In the rows, zero is written as 128.
Rows swapped in pairs by one turn or mirror: which row each one swaps with
The rows were stretched afterwards, more along some directions than others.
Q188: [ 94  97 104 127 138 119 139 101 136 135 139 119  84 147 145 112 179 134
  99 128 133 111]
Q117: [121 128 118 121 179 121 109 110 131 145 112 113 119 107 113 154 130 117
 101 151 138 146]
Q120: [145 134 128  86 133 119 130 129 104 146 121 105 105 100 130 145 126 108
  92 123 116 135]
Q642: [105 104 140  52 110 105 133 150 116 141 112 122  74 163 113 134 120 130
 106 134 119 129]
Q597: [114 108 126 121 115 110 147 132 112 135 125 136 124 176 116 108 147 125
 142 122 161 130]
Q278: [123 126 139 182 166 140 140 126 141 107 122 125 139 129 109 157 122 135
 144 134 121 163]
Q856: [133 128 138 149 113 130 124 116 113 106 152 135 129 100 119 149  88 139
 134 121  73 137]
Q266: [171 165 145 123 147 141 152 128 114 105 117 125 149 110 113 156  92 118
 145 126 115 158]
Q948: [123 129 116 124 117 139 134 127 112 155 122 166 144 103  94 102  98 152
 118 121 105 114]
Q7: [ 90  69 122  82 147  97 130 132 116 151 133 104  59 167 112 162 140 147
 114 141 131 133]
Q720: [149 143 125  96 138 120 126 129 105 147 126 114 125  93 120 138 126  95
  99 115 121 137]
Q542: [148 133 124  96 133 117 126 125 105 146 126 111 114  94 131 139 129 105
  91 115 122 138]
Q506: [124 160 147  97 101 128 141 147 103 125 128 112 104 143 101 126 110 125
 134 135  90 131]
Q581: [116  96 139 132 113 112 148 165 131 135 142 112  97 166 139 147 133 169
 143 156 139 116]
Q431: [116 143 121 143 133 133 135 111 132 117 140 103  78 112 107 147 143 123
 116 142 105 136]
Q990: [121 127 134 145 108 132 121 112 122 111 148 136 129 107 114 135  94 141
 134 127  69 130]
Q49: [ 99 119 111 153 176 134 127 103 127 120 136 105 117 147 116 142 158 137
 124 139 144 137]
Q325: [115 132  98  79 120 149 154 131 112 141 110 150 103 137  76 121 144 122
  88 162 128 129]
Q457: [100  99 104 131 132 120 141 106 139 130 145 116  90 143 145 117 177 130
 104 135 138 109]
Q979: [130 132 116 128 130 139 134 130 105 155 123 165 158 106  96 104 103 148
 113 124 111 113]
Q816: [173 163 141 130 150 138 149 123 121 103 119 123 148 107 121 153 100 112
 143 126 122 159]
Q963: [143 121 124 114 156 136 155 118 117 119 131 134 107 120 154 138 109 148
 112 117 133 126]
Q31: [140 124 127  86 128 114 133 126 114 145 122 102  96 107 127 144 137 108
  99 119 120 139]
Q314: [132 126 117 129 119 131 135 140 105 159 132 163 147 102 104 109  97 150
 122 124 106 103]
Q258: [106  94 125 103 122 139 116 113 126 141 113 153 130 127 102 105 104 113
 128 121  77 135]
Q79: [140 136 127 144 150 117 128 130 115 116 122 112 133 122 127 136 125 114
 132 119 168 150]
Q675: [169 160 145 125 155 136 153 124 126 103 114 118 145 117 123 155 108 117
 145 126 130 160]
Q268: [122 122 113 126 121 137 133 129 108 158 129 172 144 106  93 104 102 150
 116 127 106 111]
Q293: [ 98 105 131  81 126 146 132 148 120 142 112 134  98 160  94 132 147 112
 130 164  97 141]
Q396: [117 117 123  93 114 108 145 142 117 166 122 140 110 149 103 121 112 148
 116 158 134 109]
Q335: [156 143 131  94 131 124 133 127 110 137 123 112 118  86 130 144 125 102
  96 125 114 136]
Q877: [145 129 125  89 140 119 131 125 108 146 122 109 104 101 125 145 138 102
  95 123 126 140]
Q993: [127 113 154 107 111 108 126 143 123 129 123 107  94 138 151 135  97 153
 131 115 122 129]
Q310: [134 132 130 152 123 125 146 140 136 126 105 161 133 132  92 115 124 115
 156 125 131 146]
Q50: [ 98 128 139 114 149 142 131 132 146 141 103 115 131 160  74 123  96 140
 136 139  91 148]
Q860: [113 110 121 144 155 149 139 124 116 114 142 157 114 129 135 150 145 129
 102 131 152 155]
Q999: [126 129 117 121 120 139 140 134 106 157 122 165 149 112  93 107  92 151
 113 129 103 112]
Q647: [122  83 107 118 105 134 134 107 119 131 132 134  82 103 135 149 160 128
  83 154 153 135]
Q173: [102  95 129 115 143 156 134 108 142 147 107 127 117 133  92 143 113 163
 120 166 138 137]
Q507: [ 94  93 108 136 142 118 131 106 144 134 136 123  94 146 140 111 176 128
 104 132 135 113]
Q907: [108 151 129 119 152 142  98 129 128 128 114 121 148 131  89 129 131  90
 119 130 127 171]
Q78: [116 124 110 119 149 137 135 111 136 144  93 155 145 143 114  81 160 108
 130 122 154 131]
Q570: [120 133 112 116 150 138 137 117 137 145  94 153 145 145 110  80 156 109
 130 129 154 125]
Q788: [109 100 120 103 135 130 129 109 105 156 117 150 121 134  96 127 111 147
 124 127 169 144]
Q687: [121 130 108 126 149 137 129 115 136 137  98 158 156 135 113  84 155 102
 134 124 155 129]
Q756: [ 90 111 115 138 120 123 141 133 123 135 146 106 105 158  86 124 124 149
 129 153 109 118]
Q735: [144 134 128  85 127 118 133 128 101 147 128 104 109 107 123 139 134 109
  92 123 119 131]
Q748: [102 145 107 113 134 152 161 115 114 131 118 108 102 154  71 133 147 126
 115 161 105 129]
Q473: [128 130 114 122 121 136 136 134 107 159 126 160 146 106  96 104  99 149
 114 126 101 111]
Q242: [131 142 119 122 118 144 138 131 111 149 126 162 151  95  92 108  93 144
 112 135  89 111]
Q906: [132 131 131 155 117 130 123 115 121 106 150 139 132 101 119 140  90 137
 133 125  71 133]
Q951: [137 114 120 156 112 118 152 120 103 110 130 147 113 123 148 137 141 131
 117 113 164 135]

Q258 pairs with Q963
Q675 pairs with Q990
Q542 pairs with Q473
Q266 pairs with Q856
Q49 pairs with Q597

Rows swapped in pairs by one turn or mirror: which row each one swaps with
The rows were stretched afterwards, more along some directions than others.
Q309: [138  58  95 129 105 119 131 110  82 134 137 167 116 110 150 138  96 124
 174 114 142 108 153 125  90]
Q11: [102 123  81 128 121 143 130 113 114 117 115 141  94 118 168 132 114  95
 146 110 148 104 149 126 116]
Q176: [ 92 124 116 119 109 126 130 108  80 153 155 129 103  69 161 135 116 117
 144 117 143 130 164 134  83]
Q668: [115 120 102 122 100 129 143 106 120 130 130 118  73  98 142 138  80 118
 151 132 143 130 155 118 104]
Q956: [ 95 108  77 125  95 100 138 104  93 160 149 188 108 134 157 139  81  97
 169  94 125  96 158 110 106]
Q551: [156  70  91 132  89  95 169 136 100 142 128 162  76 130 144 148  85  95
 191 121 117 104 132 131  82]
Q358: [111 111 117 138  82  91 137 109  97 123 131 155  57 138 154 154 107 125
 165 121 137 110 152 129  95]
Q744: [ 51 148 114 133 109 114 134 129  93 137 153 144 120 119 183 144 106 118
 137 100 140 114 149 135  94]
Q577: [137 112  87 126  88 135 160  98 121 122 115 133  47 106 165 149 123 103
 163 140 128 109 142 125 103]
Q521: [ 70 126 136 143 125 137 125 113  99 143 130 127 134  98 148 123 114 123
 140 102 137 130 157 136  91]
Q524: [119 128 117 129 118 133 150 101 132 142 137 145  81 123 151 155 104 117
 140 137 116 135 147 125 128]
Q758: [152  92 115 140  80 115 180  98 122 136 120 127  77 113 147 147 136 166
 130 128 144 133 127 145 112]
Q962: [109 100 127 130 119 115 152 119  71 128 141 127  97 144 160 128 124 103
 143 137 121 147 177 146  95]
Q805: [101 138 123 145  98 107 151 146 118 144 137 112  58  98 160 162 115 111
 136 137 134 113 118 155  82]
Q600: [ 84 132 126 140 133 133 131 115 106 133 147 147 122 169 168 109  81 111
 141  90 127 109 143 141  86]
Q662: [ 90  99 107 146 123 104 134 103  95 156 108 193 118 149 163 124  66  96
 171  89 118  81 167 111 112]
Q390: [148  98 124 141  67  98 184 164 112 146 128 132  86 142 176 163  98 114
 169 129  82 120 107 156  77]
Q641: [ 94 137 159 149 105  93 134 107 108 133 124 101 116 140 169 103 113 103
 122  96 135 103 140 159  97]
Q621: [156  87 127 140  74 107 174  95 122 108 102 112  79 132 158 108 128 136
 139 115 133 124 148 158 107]
Q247: [ 96 110  81 125 113 149 126 103 122 131 152 194 126 104 173 138 104 116
 150 108 142 105 137 109  93]
Q260: [ 83 122  97 132 110 103 123 142 116 140 118 155  91  94 174 138  54  78
 166 105 140  95 153 111  87]
Q212: [118 102 143 147 121 122 157 111  92 154 128 139 122 115 162 120  98 153
 119 140 143 128 155 128 106]
Q505: [118 127 110 133  96 108 166  91  94 123  97 121 117 128 158  92  91 109
 135 107 141 106 161 144 109]
Q360: [ 98 119 106 131 100 124 132  76  72 102  88 127 107 109 126 126 112 140
 162 102 146 131 153 121 102]
Q57: [116 126 109 139 117 105 151 111 120 132 118 153  90 149 159 131 132 126
 148  97 141 100 121 140 115]
Q184: [ 76 137 114 123 104 117 141 106 118 136 126 155 125 146 168 132 105 112
 149 101 129 102 115 113  96]
Q567: [ 74 128  87 136 140 139 152 132 104 159 149 183 140 110 184 126 106 104
 142 118 135 109 141 131  97]
Q447: [ 97 113 139 141 111  77 167 133  75 134 140 116  91 130 175 117 126  95
 138 131 139 117 145 151  76]
Q637: [105  99 115 136 104 114 146 141  85 158 139 185 129 108 172 159  88 134
 149 127 131 123 129 127  92]
Q548: [152 110 112 138  72 114 162 110 130 131 108 128  88 117 140 147 106 158
 148 112 141 129 116 126 116]
Q649: [154  58 107 142 119 111 179 120 100 153 123 172  91 107 181 139 102 106
 147 149 133 115 152 131  89]
Q811: [ 62 117  90 120 127 117 128 127  89 144 135 185 114  99 179 156  58 105
 165 111 161 101 151  96 110]
Q208: [119 110 139 137 103  92 139  99  80 126 114 115  72 123 163 136 103 103
 137 142 139 110 155 143 107]
Q975: [136 129  90 130  90 131 152 112 114 110  99 116  64 100 131 134  92 134
 165  93 137 126 134 132  83]
Q808: [154  91 134 144 102 109 156 109 109 116  91 126  93 159 137 127 104 143
 160 111 146 121 122 145 103]
Q304: [122 130 106 133 119 112 133 124 110 127 133 149  81 114 149 160 113 130
 158 129 138 123 107 140  96]
Q198: [122 111 130 130 104 116 118 105  89 133 122 156 104 115 189 117  78 121
 148 112 124 114 165 132  92]
Q765: [ 90 118 110 118  94 117 138 142  82 121 141 144 119 156 180 125  68  79
 166 112 109 121 143 139  75]
Q60: [128  73 119 153 100  93 167 129 109 146 139 180  54 118 171 186 111 136
 160 142 125 108 133 130  93]
Q707: [135  87 116 141  74 105 173 106 113 131 113 168  65 138 173 150 102 147
 155 131 124 123 151 111 114]
Q109: [146 117  79 127 112 110 143 157 129 158 143 162  69 128 151 152 105  83
 167 128 110 119 117 135  82]
Q330: [132  87  90 128 119 115 129  88 131 132 166 181  83 106 146 118 107 117
 157 120 151 101 155 129  96]
Q525: [127  88 117 129  99 101 156  82 119 120 115 162  56 142 168 146 105 135
 149 136 158  99 130 108 114]
Q970: [133  63 145 146  99 113 147  81 103 111 121 153  85 109 167 130 105 130
 152 123 142 117 176 136 110]
Q271: [113 126 109 136  81 124 165 125 113 127 111 136 105 156 151 152 126 111
 164 108 118 108 103 142  97]
Q908: [150  94 116 133  89  99 167 115  92 133 107 130  98 153 137 133 120  81
 170 111  99 119 146 133 107]
Q817: [ 99 123 124 146 112  87 153  88  83 145 117 127 100 121 152 128 104 140
 142 120 137 104 141 135 104]
Q53: [129 106 142 136 112  87 162 129  67 127 106 137 125 134 155 107  93 113
 146 123 131 130 171 134  95]
Q143: [151 105 130 132  82 112 174  91 106 101 118 103  76 117 145 139 126 147
 138 137 136 143 153 134 111]
Q377: [100 129 129 138  95  97 128 107 116 129  97 150 106 125 170 108  58 105
 153  82 134  94 148 139  82]
Q302: [128 103 114 138 123 117 115  84 104 157 120 173 100 124 152 112 112 116
 149 109 124 110 171 115  98]
Q437: [ 77 122  85 132 125 120 112 117 121 143 117 197 119 125 163 154  62  83
 170  96 115  83 143 105 111]
Q910: [ 86 143 140 133 106 105 153 120 115 149 132 123 112 143 185 129 107  90
 122 115 116 104 126 143  92]
Q186: [ 79 103  76 140 122 120 139 131 116 171 135 206  71 121 200 178  89  91
 159 125 134  83 135 113  99]
Q401: [162  96 123 125  78 103 162  92 133 124 127 165  82 145 177 116  99 121
 151 109 115 103 142 130  98]
Q933: [ 84 130  85 109  97 121 135 107  87 136 138 166  86  93 153 160  92 110
 165 122 123 135 162 101  81]
Q868: [105 118  95 123 123 144 117 122 123 143  99 184 118 127 163 136  92  94
 174  92 113  99 151  95 115]
Q566: [115  80 143 147 103  99 164 129 108 136 118 171 113 129 200 113 104 118
 134 109 134 108 150 150  89]
Q383: [127  56 132 158 117 119 133  92 107 131 124 166 108 124 148 130 110 154
 156 117 156 116 161 119 109]
Q455: [105  80 121 141 125  86 160 136  73 161 142 174  97 120 197 141  70 111
 144 138 137 102 169 121  92]

Q805 pairs with Q212
Q309 pairs with Q437
Q551 pairs with Q662
Q600 pairs with Q975
Q57 pairs with Q401
Q184 pairs with Q621
Q765 pairs with Q360

